Each path below is one point turned by a fixed rotation once a step. After each direction that follows a path, write how fast that rotation turns it, in degrees each step (0 if it stays still).
Each turn is a multiple of 5 degrees from 10 to 175, or 0.
Each row of a path follows its step; steps can be skipped.
Path 1:
step 0: [-32, 43, -102, -13, 57, 117, 14, -65, 145, -290, 58, 182, -109, 88, 39, 19, -125, -118, 137, 50, 235, -12, 55, 57, -13, 91, 23, -43, -132, 104, -60, -36, 95, 55, 68, 117, -173, 78, -129, 46, 21, -97, -33, -185, 23, -31, -44, -110, -53, -160, 98, 19, 4, 52, 39, -59, -202, 14, -68, -111, -76, 192, 94, -176, 37, 191, -48, -21, -183, 112, 91, 190, -214, 293, 199, -3, -121]
step 2: [-259, -151, -180, 21, -37, -4, -211, -9, 36, 144, 217, -35, 173, -243, 31, -15, -24, -190, -66, -47, -45, -161, -82, -70, -65, -193, 67, 209, 65, -94, -224, 47, 256, -6, -48, -24, -9, -6, 5, 144, -57, 40, -63, -124, 84, -17, 19, 130, -126, -126, -88, 146, 6, -61, 68, 27, 17, -188, 157, -122, 114, 35, -4, 67, 122, 47, -163, 56, -52, -235, 76, -1, -38, 37, 58, 133, 3]
step 7: [216, 189, 76, -96, -117, 17, 27, 123, 28, 53, -20, -79, 151, 5, -115, 113, -11, 92, -40, 88, -205, 26, 0, -9, 135, -130, 75, -204, 130, 23, 35, 240, -120, 0, 88, 113, 37, -18, -101, 223, 24, 62, -187, 9, -118, -21, -203, 14, 90, -7, -72, 29, -2, 193, -99, -207, -52, 266, -121, 89, -8, 64, -135, -65, 226, -21, -209, 18, -21, -252, 65, 74, 69, 19, -10, -66, 13]
step 8: [-81, -92, -121, 73, 32, 79, 104, 139, 142, 140, 138, 72, -117, -16, 72, -119, 37, -192, 139, 133, -68, -31, 109, 137, -95, -34, 2, -37, -13, 140, -4, -31, -187, 88, 6, -29, 16, 18, -62, 266, 1, 125, 14, -298, 47, 163, -119, -103, 127, -37, -150, -39, -125, -4, 86, -41, -272, -105, 7, -117, -109, 55, -102, -178, 8, -55, -310, -122, -60, -148, 34, -13, -33, -40, -23, 146, 146]
step 9: [-44, 199, -74, 175, -22, -107, 43, -112, 126, 63, 18, 53, -4, 69, 118, 121, -67, -147, -187, -50, -19, -204, 210, 168, -17, -34, 129, -256, -144, 112, -68, 70, -23, 218, 41, 72, -38, 101, -71, 30, 238, -80, -55, -8, -2, -158, 7, -148, 12, -2, -23, 175, 7, -312, 88, -46, 11, -44, -156, -15, -41, 38, -47, -261, -84, -87, 119, -38, -131, 138, -1, 104, -51, -30, -155, 8, 46]
step 17: [59, -23, 138, 49, -83, -12, 139, 88, 224, 172, 142, -47, -6, -58, 68, 191, -50, -171, -84, 11, 295, 141, -87, -47, 6, -67, 358, -68, -66, 34, -183, 3, 12, 196, 64, 146, -84, 104, -68, 188, 67, -57, -140, -115, -71, 138, -165, 27, 56, -200, -126, -43, -55, -18, 92, 4, 130, -73, -68, -39, -66, -32, -175, 61, 51, 78, 29, -77, -50, -28, -5, 180, 99, 7, 183, 112, -30]
step 23: [-195, -74, -156, -97, -115, 14, -140, -34, 9, -2, -22, 157, -154, 159, -200, 62, 15, -48, -1, -87, 72, -125, 41, -190, 94, -1, 108, -15, 33, 24, -215, 83, 75, -5, 49, -31, -10, -86, 104, 83, 151, 62, 11, -215, -8, 270, -232, 51, -183, -55, 104, -112, -151, -24, 46, -117, 13, 46, -53, 29, 110, -56, -265, -76, 169, 249, -112, -126, 29, -126, -4, 8, 91, -136, -121, 22, -90]
[-16, 12, 51, -12, 31, -12, -7, 32, 15, -23, 21, -18, -36, 5, -24, 51, 16, 28, -21, 7, 35, 17, 11, 13, 19, -7, 41, -19, 0, -5, -7, -16, -39, -16, -30, -56, -9, -22, 8, 17, -11, 40, 22, 22, -32, -13, 17, -48, 1, -15, 15, 6, 3, 38, -29, -24, -4, -43, 5, -26, 8, 22, -37, -38, 46, 6, -20, 8, 38, -13, -72, -40, -18, -26, -18, -31, -35]
40
[-3, 52, 1, -12, -14, -14, -21, -1, 9, 21, 23, 28, 4, 2, 7, 26, -19, -40, -20, 43, -53, 50, 15, 15, -8, 68, -8, 30, 17, -10, -36, -7, -4, 45, -10, -28, 24, 2, -24, 33, -12, -33, -9, -28, 7, -30, -33, 23, 39, -13, 63, 23, -23, 26, 23, 28, 6, -45, 44, 3, 8, -16, -30, -52, 0, 0, 44, 36, -12, 7, 13, 4, 14, 6, 14, 15, -18]
45
[-16, 31, -22, 12, -46, 25, 9, 19, 4, 11, -19, -24, -5, -13, -30, -64, -18, 1, 6, 10, 70, 40, 22, 28, 6, 5, -22, 41, 41, 24, 22, -19, -50, 42, 22, -27, 42, -11, 50, -23, 31, 2, -16, 16, 44, 10, -4, -18, 41, -2, 11, 31, 0, -40, -18, 3, 0, 21, 3, 32, 9, -39, 25, 12, 21, 8, -36, 33, -3, -20, -1, -42, -30, -15, -13, -1, -30]
170
[-18, 21, 3, -38, 39, 12, 28, -27, 12, 30, 23, -3, -14, -4, -23, -21, 27, 23, 2, -18, 18, 10, -21, -65, 7, 19, -30, -10, -23, -22, -17, 73, -8, -65, -2, -3, -13, -9, 68, 30, -14, 1, -42, -18, -11, 22, -9, 1, -15, -39, 35, 27, -35, 4, 15, 10, -22, 6, 16, 9, 22, -9, 45, -39, -1, 19, -24, 34, -39, -34, -6, 37, -39, 22, -1, -3, 20]
140
[-3, 8, 40, -22, -13, 3, -17, 32, -13, -26, -2, -15, 5, -50, 11, 21, -2, 15, 43, 9, 26, 30, 3, 47, -13, -49, -5, 20, -7, 23, -40, 25, 0, 7, -11, 35, -54, -24, -24, 1, -24, -22, 14, -10, -19, -5, -20, -11, -20, -13, 44, 8, -9, 2, 60, -26, 26, 48, -25, 0, -26, -19, 33, 37, 14, -40, 62, 36, -51, -42, -34, -17, -3, -20, -5, 10, 10]
100
[18, -18, 6, -1, 48, -8, -21, -17, -15, -17, 40, -1, -27, -25, 12, -31, -24, -12, -3, -53, 43, -27, -54, 29, 3, 38, 4, 44, 37, -23, -30, -47, -5, -15, 17, -8, 6, 53, -18, -20, 35, 4, -32, 28, 4, 1, -19, 25, 15, -32, 16, 12, -36, 48, -15, -4, 30, 14, 6, -30, -18, 25, 11, 44, 15, -18, -2, -14, -18, 2, -30, 66, 2, 7, 9, 2, -53]
20
[9, 15, -33, -13, 28, -22, 1, 24, -31, 4, -1, 42, 39, 8, 1, -20, 9, -19, 27, -7, 21, 15, -13, 41, -11, -55, 18, -7, -12, -46, 8, -51, -16, -11, -38, 2, -65, -35, 7, -1, 18, 31, 12, -61, 24, 1, -13, 10, -1, -7, 30, -2, 43, -7, 10, -16, -7, -15, 67, 29, 21, -7, 7, 7, 1, 52, -31, -23, -7, 17, -16, 11, 17, 59, -17, 47, -24]
175
Path 2:
step 3: [-67, -16, 91, 52, 167, -30, 53, 95, -14, 171, 154, -105, -68, -91, -201, -32, 109, 69, -144, 11, -179, -6, -66, 74, 11, -44, 26, -72, -167, 107, 46, -41, -129, -31, -30, -197, 130, 134, 70, -55, -141, -125, -294, 32, -8, 264, -15, -46, -224, 224, -161, 106, 35, 29, 112, 195, -123, 25, -115, -156, 93, -11, -68, -74, -94, 69, 208, -169, -84, 70, 95, 0, -98, 55, -61, -193, -40]
step 10: [62, -35, -141, 139, 172, -37, -58, 83, 82, -109, 69, -93, -79, 103, -18, -140, -46, 187, 46, 301, -54, 92, 29, -218, 46, 101, -64, -239, 9, -12, 99, -71, -16, 2, 142, -137, 55, 138, 130, -235, 19, 45, 145, -16, -92, 125, -200, -93, 16, -63, -106, -151, 46, -83, -163, 148, 140, -91, -202, 25, 11, 18, -122, 14, -45, 131, -100, -126, -13, 171, -79, 293, 61, -17, -49, -115, -15]
step 11: [-41, -150, 9, -36, -52, 115, -51, -59, 319, -62, 153, -119, 41, -1, 57, 88, -23, -31, 25, 120, -54, -196, 129, -157, 116, -59, -59, -6, 51, 26, -72, -177, -94, -97, 10, -158, -162, 275, 164, -127, -86, 30, -5, -132, 65, 286, -82, -47, -95, -145, -219, -236, 136, -143, 43, 105, 59, -90, -119, 8, -66, 102, 109, -91, 39, 109, 147, -104, 41, 168, 27, 17, 68, -52, 26, -160, 20]
step 14: [-71, 92, -24, 104, 115, 125, 179, -122, 139, 145, 192, -14, 20, 22, 47, -2, 132, -132, 66, -4, 71, 50, -30, -218, -91, 125, 122, 27, -96, -14, 42, 149, 154, 149, 4, -56, 1, 11, 136, 56, -79, 164, -106, -71, 5, -2, -31, 19, -166, -252, -202, 93, 44, 126, 2, 111, 46, 87, 36, -118, 12, 227, 27, -119, 145, 159, 261, 53, -242, 87, 64, 167, -77, 136, 77, 170, 140]
step 19: [-28, 28, 57, 70, 163, 87, 140, -11, 117, 232, 158, -69, -26, -64, -253, 3, -14, 107, 35, -3, -124, 237, -37, -171, 117, 2, -20, 85, -4, 56, 47, 23, -56, -206, 116, 10, 184, 98, -108, 3, 94, -91, -158, -151, 72, 283, -75, -90, -169, -6, -45, -169, -89, -129, 94, 108, 34, -51, 68, -130, 69, -122, 97, -75, 18, 107, -8, -69, 17, -142, 216, -197, -69, 1, 228, -173, 74]
step 23: [-196, -20, -129, -6, 245, 68, -95, -45, 277, -279, 76, 39, -4, 170, -98, 83, 195, -15, 56, 19, 1, -14, 59, -181, 62, 48, 186, -178, -71, -103, 94, -115, -29, 54, 30, -84, 159, -48, 156, -155, -16, 13, -93, -114, -125, 95, 65, 36, 6, 133, -61, 103, -93, 75, 15, -102, 23, 58, -161, -65, 104, 40, -312, 43, -105, -52, -135, 73, -81, 47, -14, 29, 126, -33, 177, -250, 4]
step 25: [-51, 134, -2, -73, -81, -95, 156, -32, 88, 130, -25, 144, -182, 20, 65, -38, -88, -136, 84, 144, 130, 66, 75, -36, 21, -123, -69, 31, -121, -152, -32, -89, -15, 96, -122, -80, -74, -87, 177, 144, -40, 11, 121, 73, 23, -14, 102, 63, -9, 97, -107, -142, -55, -9, 150, 5, 263, -66, 169, -26, 152, -23, -144, 18, 245, 222, 125, 13, -48, -99, -42, 264, 56, -95, 298, -202, -187]
[-61, -7, 19, -26, 31, 4, -12, -8, -4, -20, -12, -20, 25, -6, -5, -29, 0, 40, 35, 31, -21, -43, -12, -20, 2, 36, -68, -46, -4, -1, 14, -26, 38, -10, -8, 24, -16, -38, 20, 2, 26, 12, 7, 4, -2, 18, 22, 22, -26, 4, -3, -1, -39, -29, -36, -14, 64, -3, -9, -22, -28, -3, -16, 27, 42, -37, -32, 21, 11, -18, -7, -52, -10, -18, -1, -52, -48]
25
[2, -28, -3, -10, -25, -21, 7, 17, 1, 20, 23, -38, 51, 16, -12, -4, 54, -38, -9, -9, 32, 32, -12, -28, -29, -42, -50, -20, 7, -8, 5, 17, 12, 10, -9, -21, 48, -7, -36, 38, -58, -6, -43, -39, 23, -29, -11, -1, 5, 4, 44, 7, -25, -8, -23, 35, -15, -25, -38, -54, -15, -42, 27, 14, 14, -34, 7, 2, -3, -36, -45, -2, 17, -6, 17, -20, 35]
20
[-27, 21, -3, -27, -46, -12, 41, 34, -13, -12, 23, 19, -10, -4, -23, -23, 6, -19, 30, 31, -29, 26, -21, -27, -6, 9, 28, 16, 53, 39, -4, 22, -9, 2, 14, -20, 16, -62, 7, -6, 9, 40, -78, -34, -33, -16, 49, -27, -21, 1, 3, -10, 53, -14, -7, -23, 2, -18, 11, 24, -31, -11, 28, 6, 33, 2, -19, -35, -1, 50, 25, -43, -5, 13, -19, 34, 1]
20
[1, 89, -6, -5, -17, 7, -14, 7, -17, 6, -47, 12, -33, -28, 2, -15, 13, -4, 20, -36, 31, 19, 5, -44, 5, -7, 11, -31, -5, -35, 11, -86, -16, 17, 36, 14, -11, -4, 10, 44, 34, -49, 6, -41, 12, -65, -7, -21, 0, 2, 9, 22, -2, -5, -46, -33, 9, 16, 24, -29, 29, 5, 9, 6, 18, 24, 30, -13, 19, 24, -24, -12, 7, -35, 18, 15, 6]
40
[21, -12, 4, -39, -13, 9, 33, 2, -4, 11, -2, 50, -79, 4, -23, -16, 20, -14, 7, -36, -1, 31, 41, 54, -4, 44, 8, -43, -13, 0, 12, 9, -50, -9, 7, 21, 52, 0, -17, -7, -28, -17, -3, 6, 16, 43, 44, 32, -2, 22, 2, 32, -14, -28, -29, 10, -4, 10, 6, 33, -14, 11, -8, 5, -25, -39, 5, -18, -56, -12, -1, -30, -8, -53, 38, -37, 2]
20
[38, -51, -15, 25, 8, 18, 25, 2, 18, 22, 19, -16, -57, -26, -21, -19, -7, 13, 62, -31, -1, 7, 20, 12, 1, 18, 16, 21, 16, -14, -35, -3, 17, 1, 72, -27, -37, 66, -11, -38, 16, -2, -8, -3, -4, 14, -14, -15, -7, -1, 18, -9, -13, -6, -22, -12, 44, -11, -24, -2, -15, -66, 12, 54, -1, -25, -22, 25, 62, -6, -14, -11, 30, 0, -17, 26, 24]
35
[-19, -16, -41, 1, 18, -102, -21, 8, -3, 24, -8, 18, 41, -2, 20, 32, -69, -9, 13, 27, -26, 12, 28, 52, 26, 40, 4, -43, 30, 38, -8, -10, 0, 43, 33, 5, 15, 29, -25, -2, -12, -2, -5, -66, -4, -34, -8, 12, -1, -22, 7, -17, -22, -10, -6, 21, -2, 15, 17, 4, 9, -19, -29, 27, -10, 28, 25, 9, 1, -5, 3, -19, -53, 10, 24, 10, -9]
125
Path 3:
step 0: [-31, 80, -14, 235, -239, -53, 171, -28, 130, -143, -69, -75, -81, -57, 88, 41, 39, -58, 52, 108, 112, 187, 127, -40, 101, -53, -183, 139, -64, -84, -11, -148, 12, 40, 13, -117, 131, -55, 72, -72, 33, -132, -32, 4, 4, -105, 116, 79, -35, -29, 40, -104, -40, -181, 31, 13, 65, -25, 88, -154, -148, 25, -35, 173, 58, 35, 180, -51, -56, -253, -13, 140, -79, 324, -53, -80, -100]
step 2: [-18, 156, 138, 105, -2, -27, -97, 51, -97, -99, 158, 27, -188, -46, -18, 118, 15, 221, 14, 89, -62, 90, 161, 114, -2, -68, -11, 88, -61, -82, 5, 55, -182, -34, -105, -73, -432, -4, 15, 124, -162, -28, 133, 0, -50, 57, 49, -112, -115, -23, 147, -168, -13, 165, 148, -168, -8, -23, 32, -132, -124, -40, 139, -3, 81, 105, 9, -103, -77, 142, -42, -50, -11, -2, 130, 62, 82]
step 12: [-34, -26, -94, -167, 77, -117, -219, -7, -36, -79, 109, -144, 57, 78, -74, 6, 104, -215, -19, -70, -85, 8, 123, -203, -97, -98, 41, -19, 80, -52, -240, 49, -70, 208, 34, 84, -112, -178, -27, -151, -51, -83, -28, -3, 120, 0, 195, -124, 29, -34, -148, 5, 93, -55, -72, -110, -17, 207, -2, -33, -55, 101, -143, -104, -13, -12, 303, -3, -84, -84, 52, -81, 43, 19, 235, 58, -34]
step 15: [12, -63, -41, 8, -154, -72, -17, 25, 111, -130, -128, -38, -101, 107, -67, -61, 49, -14, -109, 56, -32, 26, -123, -100, -182, -92, 34, -8, 95, -79, -49, -183, -170, -155, 2, 62, -79, 86, -42, -18, -128, -179, 120, -75, 103, -200, 38, 161, -13, -106, -21, -119, -126, 145, 83, -129, -81, -127, -374, -31, -230, 29, -175, -37, 57, 36, -85, 30, -240, 101, -52, 35, -35, -65, -47, 41, 35]
step 17: [-95, -119, -105, -16, -1, 212, -361, 175, 54, 0, -155, -75, -33, 5, 133, 22, 140, -28, -88, -150, -13, -19, 61, 163, 43, 24, 172, 18, -136, 19, -113, -5, 37, -64, 76, -95, -113, -23, 28, 135, 206, 10, 146, 10, -73, 147, -229, 55, 53, -6, -179, 27, -58, 7, 116, -17, -166, 47, -27, 164, -200, -167, 52, 39, 190, -64, -8, -75, 128, 24, 42, 68, -73, 60, 58, 30, -22]
step 22: [23, 31, -34, 16, 95, 74, -151, -97, -106, 21, -66, -64, 208, -6, 96, -12, 36, -36, 3, 52, -79, 56, -207, 75, -52, 144, 192, -95, 207, -22, 109, 114, 141, -80, 71, -119, 112, -268, 31, -51, 75, 102, -60, -2, -76, 22, 14, -144, -170, 6, -53, -212, -80, -68, -45, 27, -79, -120, -182, 89, 45, 49, 2, 93, -362, 83, 43, 143, -50, -38, -51, -52, -80, -150, -13, -145, -103]
step 25: [-153, -219, -67, 27, 74, 19, -228, -52, -29, -83, 0, -151, 43, 196, 17, -5, 193, 121, -218, -4, -32, -134, -109, -95, 132, -118, 96, -64, -106, -65, 34, 44, -28, 81, 18, 23, -16, -115, -69, -123, 30, -12, -68, 287, 16, 32, -171, -203, 128, -104, 203, 18, 30, -10, -69, -2, 125, -142, 72, 68, -51, 62, -108, -36, 13, 58, -100, 28, -89, -118, -10, -13, -1, 262, -85, 114, -137]
[9, 44, -1, 15, 15, -6, 20, -53, 11, -74, -6, -16, -33, 20, 9, -13, -21, -32, 10, 1, -52, 19, 10, 12, -1, 16, -44, -78, 22, -39, -20, -17, -6, 29, 15, 7, -6, 39, 8, -7, 11, -15, -21, -49, -38, 26, -7, -42, 23, 34, -15, 5, -5, 21, 24, 22, -27, 7, 12, 35, 13, -9, 54, 42, -10, -25, -2, 20, 22, -29, 19, 13, -24, 11, -8, 29, -24]
35
[-9, -15, 13, -27, 6, -35, -12, 29, -16, 6, 15, 34, 29, -10, 74, -21, -77, 38, 46, 19, -14, 33, -2, -22, -19, 0, -3, 13, -7, -53, 2, -17, 5, -77, 38, -49, -36, 4, -5, -4, 1, 0, -6, -14, 17, -25, -23, 0, 50, 8, 36, 34, 1, 23, 22, 29, -16, -7, -4, -26, 6, 1, -3, 0, -27, -3, 26, 35, 11, 12, -46, -17, -24, -20, 7, 10, -9]
85
[-13, 42, 16, 11, -5, -24, 4, 39, 39, 6, -16, -2, 3, -33, 0, -19, -1, 36, -6, 5, -2, -31, 27, -31, -25, 15, -22, 24, -5, -9, 4, -2, 27, 2, 22, -5, -26, -12, -24, 6, 54, -57, 16, -15, -24, 0, -26, 12, -2, 32, -35, -58, -19, -16, 20, -9, -13, 6, 21, 17, -12, 1, -10, -39, -58, -8, -30, -5, -32, 47, 20, 60, 58, -1, -57, 8, -51]
170
[-1, 14, 35, 31, -5, 29, 38, 46, 14, -29, -5, -35, -15, 19, -13, -12, 20, -17, -33, -9, -11, -21, -11, -11, 10, -45, 22, 32, 53, -33, 28, 15, 28, 45, 45, 2, 48, -2, 6, 23, -8, 16, 15, -7, 32, -37, 1, 17, 32, 35, 33, 58, 54, 33, 53, -9, 30, -35, 13, 12, -38, 29, -9, -4, -9, -4, -2, 17, 7, 16, -31, -6, -20, -1, -45, -6, -7]
145
[10, -5, -10, 6, 2, -35, -2, -4, 27, -14, 4, -1, 21, 2, -24, 0, -17, 3, -26, 1, -17, 13, 52, 16, -16, -34, 6, -5, -9, 16, -44, 26, -14, 6, -40, -4, 31, -18, -45, 46, 28, 22, -14, 38, -9, -26, -32, -9, -4, -38, -9, 32, 38, -1, 11, 27, -39, 17, 16, -72, -14, 4, -12, 25, -81, 1, 11, -48, 8, -6, 18, 2, -30, 42, -28, 60, 34]
60
[7, 0, 19, -43, -4, -40, 24, 60, -7, 45, -8, -25, 29, 21, 24, -9, 25, -17, 30, -44, 23, 57, 32, -7, 28, 50, 24, 2, 60, -6, 2, 2, 29, 33, -33, -2, 5, 42, 5, 9, 10, 16, 6, 18, -41, -19, 5, -41, 5, -24, -28, -7, -46, 62, 14, 21, -10, -11, -33, 0, -11, 4, -28, 27, 6, -8, -36, -27, -8, 4, 23, 3, -33, -3, 0, -35, -23]
60
